Look-ups in named tables: a row name and a column name give one cell, copied from the table.

Letis:
,Voku,Ded,Von
Ror,0.55,0.24,0.66
Lar,0.30,0.56,0.34
Pulisip,0.45,0.34,0.42
Nop,0.29,0.70,0.83
Zug,0.78,0.77,0.55

What is the Voku of Lar in Letis? 0.30
What is the Voku of Zug in Letis? 0.78
What is the Ded of Nop in Letis? 0.70
What is the Von of Pulisip in Letis? 0.42
What is the Ded of Zug in Letis? 0.77
What is the Voku of Pulisip in Letis? 0.45
What is the Voku of Nop in Letis? 0.29
What is the Von of Nop in Letis? 0.83
What is the Ded of Ror in Letis? 0.24
What is the Voku of Ror in Letis? 0.55
What is the Ded of Lar in Letis? 0.56
What is the Ded of Pulisip in Letis? 0.34

Bufedet
|  | Lizog | Tomibed | Tubet | Gud | Lud | Kepa | Rimegek | Fur |
|---|---|---|---|---|---|---|---|---|
| Lav | 106 | 55 | 159 | 105 | 54 | 128 | 115 | 83 |
| Roz | 82 | 195 | 29 | 161 | 65 | 50 | 45 | 182 |
| Giz | 141 | 44 | 53 | 72 | 108 | 71 | 186 | 176 |

What is the Tubet of Giz in Bufedet?
53
What is the Lud of Giz in Bufedet?
108
What is the Tubet of Roz in Bufedet?
29
What is the Fur of Giz in Bufedet?
176
What is the Fur of Lav in Bufedet?
83
What is the Lud of Roz in Bufedet?
65
What is the Lizog of Roz in Bufedet?
82
What is the Gud of Lav in Bufedet?
105
What is the Gud of Roz in Bufedet?
161
What is the Tomibed of Roz in Bufedet?
195
What is the Lud of Lav in Bufedet?
54
What is the Kepa of Lav in Bufedet?
128
What is the Rimegek of Lav in Bufedet?
115
Which row has the largest Tubet? Lav

Ner =
|  | Zirumo | Lim | Sel | Koz | Buko | Sufib | Saduba | Kas | Kisap | Sivom |
|---|---|---|---|---|---|---|---|---|---|---|
| Mes | -55.29 | -32.56 | 16.93 | 6.35 | -74.05 | -31.25 | -69.52 | 20.80 | -11.80 | -2.32 |
| Nepu | -58.59 | -6.41 | -19.22 | 56.85 | -25.19 | -31.86 | -22.94 | 11.44 | -39.02 | 12.54 |
| Nud | -56.72 | -8.99 | -1.40 | 47.96 | -54.53 | -30.31 | -43.03 | 16.38 | -27.70 | 6.64 |
| Buk | -56.13 | -41.88 | 18.56 | -11.29 | -71.45 | -30.94 | -75.13 | 19.39 | -7.55 | -3.46 |
| Dumevu | -55.59 | -14.91 | 6.45 | 37.31 | -64.97 | -30.53 | -53.04 | 18.73 | -22.21 | 3.11 |
| Beliz | -54.83 | -23.19 | 12.94 | 23.18 | -71.49 | -31.01 | -61.92 | 20.37 | -16.93 | -0.15 |

Nepu, Saduba => -22.94
Dumevu, Kisap => -22.21
Nepu, Sivom => 12.54
Nud, Zirumo => -56.72
Beliz, Sel => 12.94
Mes, Sivom => -2.32
Nud, Kisap => -27.70
Buk, Sel => 18.56
Beliz, Kisap => -16.93
Which row has the largest Koz? Nepu

Sumela =
|  | Vural | Fef | Teduf | Datur |
|---|---|---|---|---|
| Lebesi | -23819 | 60397 | -25575 | -426 |
| Nol | -19745 | -73688 | 70566 | 32354 |
| Digu | 17513 | -18644 | -61701 | -64448 |
| Pape | 21323 | -41709 | -61651 | -69922 |
| Magukem | 5065 | -33486 | -66947 | -58289 |
| Lur | 14766 | -48272 | -31406 | -31074 |
| Dib | -2702 | -79500 | 88999 | 35636 |
| Zova | 21747 | -43113 | -26497 | -30159 |
| Saf | 31752 | -43529 | -37012 | -27688 |
| Gelu | -52772 | -38157 | 15963 | 8297 |
| Sovut | 11049 | 19319 | -15586 | -4783 |
| Runevan | -60158 | 94264 | -36960 | 3310 |
| Ker | -29854 | -63844 | 72941 | 33295 |

Fef of Gelu: -38157
Teduf of Lur: -31406
Datur of Magukem: -58289
Vural of Zova: 21747
Vural of Gelu: -52772
Teduf of Ker: 72941
Teduf of Pape: -61651
Teduf of Lebesi: -25575
Fef of Magukem: -33486
Vural of Saf: 31752
Teduf of Sovut: -15586
Vural of Sovut: 11049
Datur of Digu: -64448
Fef of Lebesi: 60397
Fef of Pape: -41709
Fef of Runevan: 94264
Datur of Dib: 35636
Vural of Runevan: -60158
Which row has the largest Teduf? Dib

Table Rep
|  | Denomef | Fal | Leve | Sab | Bibu |
|---|---|---|---|---|---|
| Mim | 161 | 101 | 116 | 222 | 212 |
| Vika | 224 | 179 | 50 | 174 | 120 |
| Dedovo | 222 | 182 | 48 | 132 | 114 |
| Sefid | 225 | 172 | 52 | 146 | 114 |
| Zagu | 199 | 186 | 148 | 101 | 102 |
| Nikere | 104 | 65 | 130 | 238 | 245 |
| Movub | 222 | 214 | 171 | 87 | 77 |
| Levag | 227 | 198 | 110 | 97 | 101 |
| Nagef | 205 | 104 | 96 | 219 | 201 |
| Gano | 168 | 209 | 182 | 86 | 93 |
| Kat | 80 | 93 | 237 | 159 | 229 |
| Didi | 162 | 117 | 107 | 230 | 207 |
| Fev | 88 | 137 | 218 | 159 | 192 |

Didi, Bibu -> 207
Levag, Sab -> 97
Zagu, Fal -> 186
Levag, Leve -> 110
Vika, Leve -> 50
Gano, Leve -> 182
Mim, Fal -> 101
Nagef, Leve -> 96
Mim, Leve -> 116
Sefid, Fal -> 172
Dedovo, Denomef -> 222
Dedovo, Leve -> 48
Movub, Sab -> 87
Movub, Leve -> 171
Vika, Denomef -> 224
Which row has the largest Sab? Nikere

Table Zos
,Viropuf,Zupa,Depaze
Bop,170,53,203
Godu,80,56,221
Nas,100,75,197
Pozu,63,189,94

Viropuf of Godu is 80
Zupa of Nas is 75
Depaze of Pozu is 94
Depaze of Godu is 221
Viropuf of Bop is 170
Depaze of Bop is 203
Viropuf of Pozu is 63
Zupa of Godu is 56
Row with the largest Depaze: Godu

Bip =
          Nalik  Sokapob     Muk     Rek  Similo     Teb   Baveg    Beto     Zar
Nafodu   34.667   51.435  33.266  67.852  56.738  33.247  49.863  53.957  52.907
Levas    36.995   50.975  33.267  74.245  55.473  33.245  48.123  54.757  51.633
Lubatud  50.793   63.570  33.264  67.215  61.757  33.250  46.092  64.902  52.918
Lamo     33.041   48.923  33.267  69.291  54.928  33.246  49.166  51.987  52.314
Zab      50.018   66.284  33.265  67.975  65.988  33.248  47.681  67.031  59.442
Nub      45.032   79.492  33.266  56.717  84.870  33.247  57.476  75.239  84.043
Pevinok  42.049   58.293  33.253  54.051  55.205  33.262  57.448  59.216  27.797
Sefakin  43.926   81.282  33.252  48.371  82.192  33.258  69.723  76.819  57.721
Deba     45.154   71.464  33.239  40.580  63.814  33.273  72.876  69.353  13.633

What is the Sokapob of Lubatud in Bip? 63.570
What is the Rek of Nub in Bip? 56.717
What is the Baveg of Lamo in Bip? 49.166
What is the Teb of Lamo in Bip? 33.246
What is the Similo of Lubatud in Bip? 61.757
What is the Zar of Lubatud in Bip? 52.918
What is the Similo of Levas in Bip? 55.473
What is the Sokapob of Sefakin in Bip? 81.282
What is the Muk of Deba in Bip? 33.239
What is the Zar of Pevinok in Bip? 27.797
What is the Teb of Nub in Bip? 33.247

Nikives:
	Nuluro	Devoto	Zak	Nudutib	Noru	Tiroke	Mapo	Tam	Mivag
Bopave	-9803	21527	-16600	-97904	11233	15232	-21607	-14224	-16138
Muv	-9329	35697	-54112	-32675	-15576	29834	-24212	-394	-6931
Zivor	23922	17921	-24652	2819	-50679	-42060	65568	-40825	-13384
Geb	-4950	31357	-68223	13878	-38072	25120	-6964	12554	8575
Vutib	4839	-10096	-412	74197	-12666	6057	793	3933	6924
Vagu	-23170	-40500	42049	-40884	44764	-3909	-29570	40204	19127
Lemevo	3500	57597	-63156	4444	-37845	-22628	13406	-32388	-37020
Tate	-41646	-5985	-9137	24538	30984	-31483	-45060	68210	6334
Poro	-13033	-4563	14007	-67364	29380	15160	-30710	1082	-5847
Kunimo	30820	-10757	14129	-3966	-20498	53113	16181	-49822	4268
Ran	-211	25898	810	50154	17972	27338	-47297	-35525	-42975
Rigam	-5257	-49066	34927	37859	14861	19265	-12276	35209	36065
Lavitep	2755	-5635	7920	-96048	11259	51302	-17816	-18912	5780

What is the Devoto of Ran in Nikives? 25898
What is the Mivag of Muv in Nikives? -6931
What is the Noru of Ran in Nikives? 17972
What is the Devoto of Bopave in Nikives? 21527
What is the Tam of Poro in Nikives? 1082
What is the Zak of Kunimo in Nikives? 14129
What is the Nudutib of Muv in Nikives? -32675
What is the Noru of Kunimo in Nikives? -20498
What is the Nuluro of Bopave in Nikives? -9803
What is the Devoto of Vagu in Nikives? -40500
What is the Nuluro of Ran in Nikives? -211
What is the Noru of Zivor in Nikives? -50679
What is the Noru of Rigam in Nikives? 14861

